(in the rows, 128 means zero)
A state moves one step at a time under one of 6 hidden systems, and each row is a state written as 22 numbers. Each run below is a few steps of one system.
T, trace 1:
[[101 134 173 152 149  90 132  98 162 125 127 148 125 167 141 141 132 146
  117 133  29 144]
 [141 116 126 124 116 123 153 163 122 161 117 145 119 106 155 109 179 109
  223 147 126  78]
 [144 144 156 128 171 120 114 107 129 139  71  74 132 155  84 157 126  62
  134 100 119 152]
 [123 141 136 156 130 101 172  92 154 165 139 150 102 143 181 116 103 148
  140 128  46 124]
 [134 158 161 135 121 102 136 187 152 145 125 132 125 128 105 130 193 100
  196 143 153  93]
 [122 113 149 123 158 136 117  87  98 119  66 111 131 157 123 151 140  59
  122 108  61 150]
 [156 150 108 138 116  85 179 100 152 173 143 119  88 117 167 108  99 142
  185 113 101  96]
 [116 159 198 142 154  89 106 166 168 120 120 118 141 162  82 149 176 114
  156 141 126 123]
 [122  87 137 125 142 154 141  97  91 140  74 147 132 129 170 122 145  82
  157 135  42 124]]
P, trace 2 (9 x 22):
[[156 100  86  97 139  94 122 107 113 168 124 121  83 159 182 116 112 114
  191  93 114 118]
 [166 165 200 159 125  98 138 134 159 101 139 114  96 134  69 126 124 143
  107 119 180 130]
 [ 82 118 158 128 149 136 121 124 135 111 112 137 186 110 151 127 145 149
  162 169  49  87]
 [177  74 105  99 113 111 135 153 112 173  98 152  80 128 132  95 148  81
  157 118 121 163]
 [132 175 165 185 167 117 163  97 170 133 144  87 109 154  96 190 136 142
  121 114 142 150]
 [103 141 168 121 126 125  99 151 120 127 137 167 145 151 195  85 118 146
  168 142 108  61]
 [163 103 143 117  88 121 149 141 102 105  83 146  97  98  75 114 181  63
  119 125 115 149]
 [113 135  99 143 167  87 148  77 164 137 147  85 119 148 131 187 132 158
  163 115  80 138]
 [159 120 172 117 130 107  97 174 135 139 146 153 105 152 157  77 113 160
  171 127 183  93]]
P, trace 3 (9 x 22):
[[111 155 137 145 177 124 112 122 171 123 143  73 162 138  73 174 100 159
   91 126 158 165]
 [110  98 142 126 140 185 110 144 107 141 135 171 157 126 203  82  92 168
  126 155 123 105]
 [144 144 103 128  89 161 159 155 111 155  94 131 124  97  87 119 141  51
   85 125 148 165]
 [ 76 157  88 144 149 121 115  91 139 126 168 116 129 181 153 188 122 149
   92 111 106 156]
 [143 132 113 117  85 142 117 156 100 113 168 157 113 115 165  89 123 157
  144 128 206  76]
 [117 138 123 107 123 139 110 111 104  75  89  81 171  91  57 150 140  83
   98 123 128 128]
 [123  81  75 101 142 112 117  88 132 136 151 125 125 127 167 119  72 184
  121 123  81 152]
 [153 134 128 136 124 146 140 191 156 162 148 125 131  99  95 110 118 149
  124 148 218 143]
 [ 81 137 153 140 175 196 103 111 105 118  96 114 188 145 137 163 124 102
   93 140 108 139]]
L, trace 4 (9 x 22):
[[117  70  87 117 109 131 156 134 115 135 140 168 123  95 169 123 173 146
  172 161  67 123]
 [172 123 128 133 158 148 133 129 114 158  94  89  98 151 103 151 133  73
  144  97 191 161]
 [ 98 187 163 150 131  95 117  90 152 115 149 131 131 169 150 123  75 154
   94 110  84 109]
 [145 102 128 118  78 116 158 165 123 117 128 160 125  63 118  92 176 136
  178 163 119  89]
 [120 106 108 108 168 141 101 125 115 143  79  92 143 157  93 172 148  61
  120 111 115 183]
 [136 144 116 146 143  97 144  78 148 143 170 119  94 155 185 126  70 187
  143 106 114 115]
 [152 149 201 145 111 127 143 179 141 119 111 141 136  97  90  95 158 119
  153 153 162  91]
 [ 81 107 103 104 139 144 106 115 106 131  87 137 164 139 137 141 137  75
  100 133  43 160]
 [174 114  74 131 120 102 170 106 140 168 163 117  66 125 153 133 113 154
  161 101 155 139]]
N, trace 5:
[[157 160 188 159 147 134 141  74 127 102 100  94 112 139  92 130  83 114
   75  98 132 143]
 [122 159 156 133 119  72 145 138 173 149 144 138 133 118 152  94 114 162
  183 144  83  77]
 [145  80 136 111 147 135 123 177 127 157  85 129 133 124  93 136 193  77
  173 147 129 158]
 [124 146 160 165 160 138 137  67 121 114 116 116  99 184 130 174 124 102
   83  98  96 168]
 [166 174 154 145 114  96 161 125 153 164 139 121  98 120 151  83  81 144
  172 113 151  79]
 [132 104 178 108 133 113 107 169 131 105  83 129 161 101  75 115 183  97
  166 158 106 112]
 [113 108 103 137 155 105 134  86 131 141 122 125  96 178 143 182 157 103
  133 107  62 175]
 [184 157 162 159 153 128 152 119 150 164 129  97  91 139 122 113  78 136
  133 101 197 134]
 [114 137 212 132 136 124 117 134 132  95  96 135 169 111 123  98 134 132
  156 156  85  76]]
Y, trace 6 (9 x 22):
[[138  86 138 170 153 140 191 110 153 142 136 139 112 103 139 158 163 167
  160 161  82 153]
 [120 164 147 132 159 134 116 163 134 191 104 118 134 177 155 134 142  67
  180 118 145 112]
 [165 109 200 136 123 124 130  96 111 109  95 163  98 147 143  74  89 123
   96 117  83 135]
 [121 143 121 145  93  94 187 152 163 151 127 142 123  86 101 133 185 116
  164 157  79 123]
 [126 101 140 104 174  87  72 144 137 142 117 123 112 203 136 145 152 107
  173 107 112 145]
 [169 123 190 168 154 144 178  62 122 110 102 106 108 110 140 123 102 147
  152 120 103 100]
 [114 173 136 123 112  93 140 184 178 188 116 134 154 110 120  90 114 105
  156 150 104 110]
 [137  49 153 115 164 120 104 132 130 135 115 167 114 165 146 119 136 146
  127 140  70 184]
 [145 144 139 180 148 158 205  98 126 160 110 111 106 117 144 165 164  97
  175 129 118 119]]
T, trace 7 (9 x 22):
[[ 99 145 160 171 166 124 158 135 193 173 135 133 150 140 128 146 116 158
  113 158  72 165]
 [116 134 128 149 116 164 156 181 123 178 121 173 123 137 160 128 187  84
  160 148 136 125]
 [147 166 135 141 121 139 144  94  98 124  89 102  96 149 104 152 139  42
  108  82 145 134]
 [116 170 124 135  96  64 142  82 141 109 157 137  92 150 149 125 112 145
  123 102  68 104]
 [135 104 157 103 119  72 100 165 135  96 133 139 120 126 111 116 189 142
  200 142 122  85]
 [136  76 140 102 184 144 104  93 102 118  67  84 160 119 120 138 122 104
  170 122  93 127]
 [147 134 121 138 162 114 158 118 173 200 125 106 127 123 158 106  58 155
  156 127 106 136]
 [112 158 188 173 146 134 151 183 179 162 131 152 137 143 104 145 170 121
  127 163 133 151]
 [106 134 120 141 117 178 155 121  83 146  89 154 127 137 156 145 175  45
  119 125  94 134]]
Y, trace 8, 9 rows:
[[115  97 176 127 157 160 126 124 117 123  89 136 178 101 159 103 126 141
  174 164  74  88]
 [159 107  89 108 123 121 159 134 130 206  90 129 105 111 142  96 101  81
  150 119  99 158]
 [125 143 176 177 153 117 145 137 170 152 142 156  96 186 118 154 141 130
   86 128 111 192]
 [113 136 181 150 124 141 136 135 107 110 125 165 124 143 174 127 187 118
  182 146 109  68]
 [177 111 143  90 113  90 118 127 106 131  64 113 110 112  97  86 126  62
  161 106 107 122]
 [122 143 139 146 137  69 154  90 179 130 135 112 111 139  97 152 115 151
  111 122  53 163]
 [120 125 153 146 165 112 130 155 165 153 158 133 132 145 166 139 155 179
  211 152 138  93]
 [154  94 178 117 173 167 116 130 107 148  57 113 154 121 134  95 101  89
  156 133 119 126]
 [127 150 120 151 105 120 183 106 147 178 114 151 109 119 147 105  92 104
   98 127  56 156]]
N, trace 9:
[[132  57  66 115 134 148 149 105  97 137 113 130 114 111 144 159 169 112
  157 132  87 160]
 [135 170 120 146 145 139 133 106 148 143 133  83 131 138  93 145  66 127
   61 100 171 170]
 [112 141 182 139 120 121 116 154 149 121 156 173 142 130 171  79 103 189
  136 157 119  81]
 [117  98  86 111 108 161 149 156 100 148  97 137 146  84 129 137 192  76
  170 153 114 123]
 [120 154 113 128 123 115 104 104 119 109 130 118 104 177  98 160 115  91
   47  90 133 185]
 [145 148 149 152 119 111 143 120 146 119 186 141  97 132 167 109 104 205
  154 126 169  81]
 [124  96 119  89 135 153 106 154 100 118  88 105 184  77 112 116 153 104
  184 151 135  86]
 [114  91  95 110 128 111 116  90 120 113 117 136 116 146 114 147 120 115
   67 115  59 198]
 [142 163 122 170 136 132 168 133 175 167 181 118 107 126 139 140  95 186
  123 129 186 137]]
H, trace 10 (9 x 22):
[[117 153 161 161 123 132 140  76 126  61 134 114 122 129  80 167 134 140
   58 119 110 148]
 [101 125  56 101 103  84 128 132 130 137 170 137 120 121 173 135 148 154
  185 128 105  86]
 [169  78 163 107 150 125  91 169 121 110 109 123 115 136  77 123 159 120
  144 130 188 156]
 [103 136 113 143 165 185 132  64 110 105 129  88 170 111 155 155  76 162
  108 123 125 111]
 [138 148 107  98  81  93 124 181 150 171 145 158 125 108 143  56  86 137
  133 134 139 107]
 [108 110 158 153 136 171 126 159 132 111 119 156 146 135  87 159 179 111
   67 156 128 190]
 [114 155  73 135 123 155 142  88  89 151 140 124 103 159 200 150 119 103
  142  92 137 104]
 [169 155 176 124  94  66 118 146 146  95 140 135  84 137  77  97 129 131
  119 108 166 119]
 [ 77 100 113 129 140 142 119 106 121  67 142 114 171 103 113 179 171 163
  128 158  84 122]]
L, trace 11 (9 x 22):
[[ 89 161 144 142 114 125 126 207 172 176 145 174 155 139 136 110 143 124
  119 166 118 136]
 [139  72 132 140 119 163 142 123  90 126 115 186  87 149 152 136 176  99
  107 130  98 175]
 [140 186 104 153 114 140 157  82 105 132 131  93  93 144 134 162 124  89
  125  82 170 108]
 [117 162 151  99  91  55  79 140 139  76 149 132 125 148 106 100 124 140
  125 113 127  86]
 [130  64 120 111 136 129 134 113 118  79 109 107 160  64  89 143 167 153
  156 159  86 123]
 [126 112  82 109 187 149 111 131 136 185 113  76 157 135 146 145  93 124
  173 121 156 137]
 [152 133 187 151 148 120 130 133 167 156 139 151 115 154 146  83  62 175
   96 131 132 151]
 [103 151 155 172 102 170 180 156 133 143 122 169 148  94 132 124 172 110
  116 172 107 120]
 [119 117  78 101 103 135 108 142  84 148 115 158  99 168 155 133 161  54
  118 101 126 155]]
H, trace 12 (9 x 22):
[[ 82 168 150 145 158 173  99 119 115 142 112 133 155 189 159 149 106  87
   73 116 117 148]
 [159 148 134 149  67 116 176 111 112 131 145 176  64 123 170  86 123 127
  122 113 119 102]
 [111 156 126 126 108  86 128 145 145  95 126 108 130 120  49 175 202  92
  127 128 123 139]
 [123  70 104 105 166 115  89  87 103 108 135 122 111 173 176 154 137 154
  167 108  97 127]
 [190 117 142 132 136 128 154 131 140 131 129  88 115  76 103 103 103 166
  175 128 197  99]
 [ 74 144 143 110 153 141  86 141 146 114 111 108 212 115 105 125  94 136
   96 154  95 126]
 [138  84  94 124 112 163 151 144 114 180 130 185 108 119 190  85 107 132
  116 144 104 157]
 [133 188 144 167 124 149 158 157 145 159 124 116 115 142  86 157 151  76
   98 118 184 156]
 [ 89 160 154 138 121 112 103  88 108  87 141 153 118 188 171 138 134 120
  111 107  77  98]]

Which system made each run below?
trace 13, 2 rows:
[[118 104 130 135 142 170 136 156 151 118 132 115 185  66  84 128 117 175
  102 172 153 147]
 [ 89 108  90 125 158 188 106 167 125 173 147 152 163 153 178 139 117 139
  107 148 151 163]]
 => L
trace 14 (2 x 22):
[[152 153 146 140 147 104 141 147 182 196 145 127 116 145 150  92  62 162
  141 126 141 138]
 [106 140 191 174 137 158 152 168 151 125 116 155 152 124  93 147 187 118
  109 171 112 150]]
 => T
trace 15, 2 rows:
[[104 141 159 137 128 129 120  74  91  68 125 128 128 146 157 147 156 128
  153 118  86  71]
 [158 118 122  75 107  72 100 140 125 135 100 116 130 106 124  67  99 113
  180 115 109  86]]
 => T
trace 16, 2 rows:
[[130 145 142 121 149 168  93 107 108 130 111 114 143 154 139 108  47 117
   59  99 158 151]
 [126 136 143 146  80 124 171 131 140 113 156 172 128  76 150  83 118 181
  120 159 100  91]]
 => N
trace 17:
[[142 137 199 173 146 133 157 158 180 122 139 130 137 108  77 136 147 170
  116 164 152 146]
 [ 75 116 113 102 143 146  96 140 106 144 104 144 176 141 180 127 147  98
  168 146  72  98]]
 => Y
trace 18:
[[121 108  47 106 126 147 130 118 123 136 168 104 151  83 160 123  85 189
  146 135 162 108]
 [123 138 139 107 127 139  81 204 147 147 140 145 155 138 106  95 105 134
   92 139 196 148]]
 => H
trace 19 (2 x 22):
[[141 137 174 160 137 121 143 166 175 177 157 174 105 158 158  97 103 169
  118 143 139 151]
 [101 162 164 161 115 185 156 141 103 116 102 146 155 111 125 144 186  79
  128 150 128  97]]
 => H
trace 20 (2 x 22):
[[137 176 122 144 119 116 164 163 170 220 124 143 110 141 142 102  98  93
  125 125 124 151]
 [ 87 159 169 165 130 138 112 154 135 111 151 170 123 192 130 168 188 115
   94 135 132 147]]
 => P
trace 21:
[[133 113 186 169 146 135 140  79 126  68 126 132 106 148  98 166 152 145
   81 125  99 165]
 [116 144  91 121 116 110 159 138 142 171 141 130 141  92 178 103 116 149
  204 145 101  68]]
 => P
trace 22:
[[147 172 117 168 111 123 189 113 140 182 122 132  76 148 130 146 129  78
  111 103 116 163]
 [105 195 152 160 100  92 139 122 136 106 153 145  97 172 132 162 180 110
  133 112 116 100]]
 => T
trace 23:
[[160 108 143 112 169  94 115  85 146 117 118  75 135 113 123 114  63 175
  169 114 119 109]
 [131  80 150 122 166 128 142 137 167 155  99 118 169  84 111 108 110 156
  153 168  71 151]]
 => N
trace 24:
[[144 100 155 131 188 167 115 111 104 158  66 107 127 167 139 144 124  70
  145 112 120 159]
 [143 182 145 171 124 123 193  92 157 177 129 123 105 121 157 110  76 128
  127 119 102 113]]
 => T
trace 25 (2 x 22):
[[ 96 143  95 101 125  62 100 114 141 110 126 107 128 157  87 168 159  96
  123 106  70 152]
 [159  84 129 126 155  91 135  92 134 109 145 102  99 126 146 141 141 182
  211 122 120  98]]
 => L
trace 26:
[[126 130 209 128 150 153 101 102 103  88  73 122 156 138 112 108 104  97
   91 127  94 124]
 [130 109  98 130  96 106 181 121 146 163 131 166 108  93 149 100 117 138
  121 145  47 153]]
 => P
trace 27:
[[165 117 106 126 118 127 156 138 142 184 146 141 105 104 176  70  62 165
  148 130 145 120]
 [107 132 163 136 125 168 129 167 134 104 102 129 187  81  66 130 165 109
  104 170 132 132]]
 => N
trace 28:
[[163 104 125 171 117 166 210 121 133 151 133 139 103  71 123 131 143 148
  133 152 141 150]
 [ 83 188 115 121 162 119  98 155 152 180 119  98 163 175 136 154 122  84
  148 118 130 121]]
 => P
trace 29 (2 x 22):
[[119 159 147 134 158 138 124 160 157 177 134 112 167 123 165 102  91 151
  188 146 155  75]
 [134  75 160 109 117 156 121 147  91 120  69 167 137 113 118  94 160  74
  114 149  76 150]]
 => N
trace 30:
[[112 102 135 111 104 107 119 184 133 131 146 183 128 123 159 100 184 143
  183 164 107  93]
 [166  99 137 126 145 133 139 110 101 119  81  95 100 130  87 164 184  66
  166 107 138 145]]
 => P
trace 31:
[[142 183 134 115  83  52 129 114 143 127 124 126  89 145 103 102 103  96
  107  91  98 122]
 [122  99 143 128 124  73 135 119 147  81 146 136 114 124 108 155 198 162
  173 145  74 115]]
 => T
trace 32, 2 rows:
[[106 160  88 125  98  81 151 141 163 148 127 123 123 119  75 156 165  87
  110 127  77 169]
 [125  94 143 140 174 110 110 125 134 140 143 144  91 205 168 166 171 139
  169 119 113 153]]
 => H
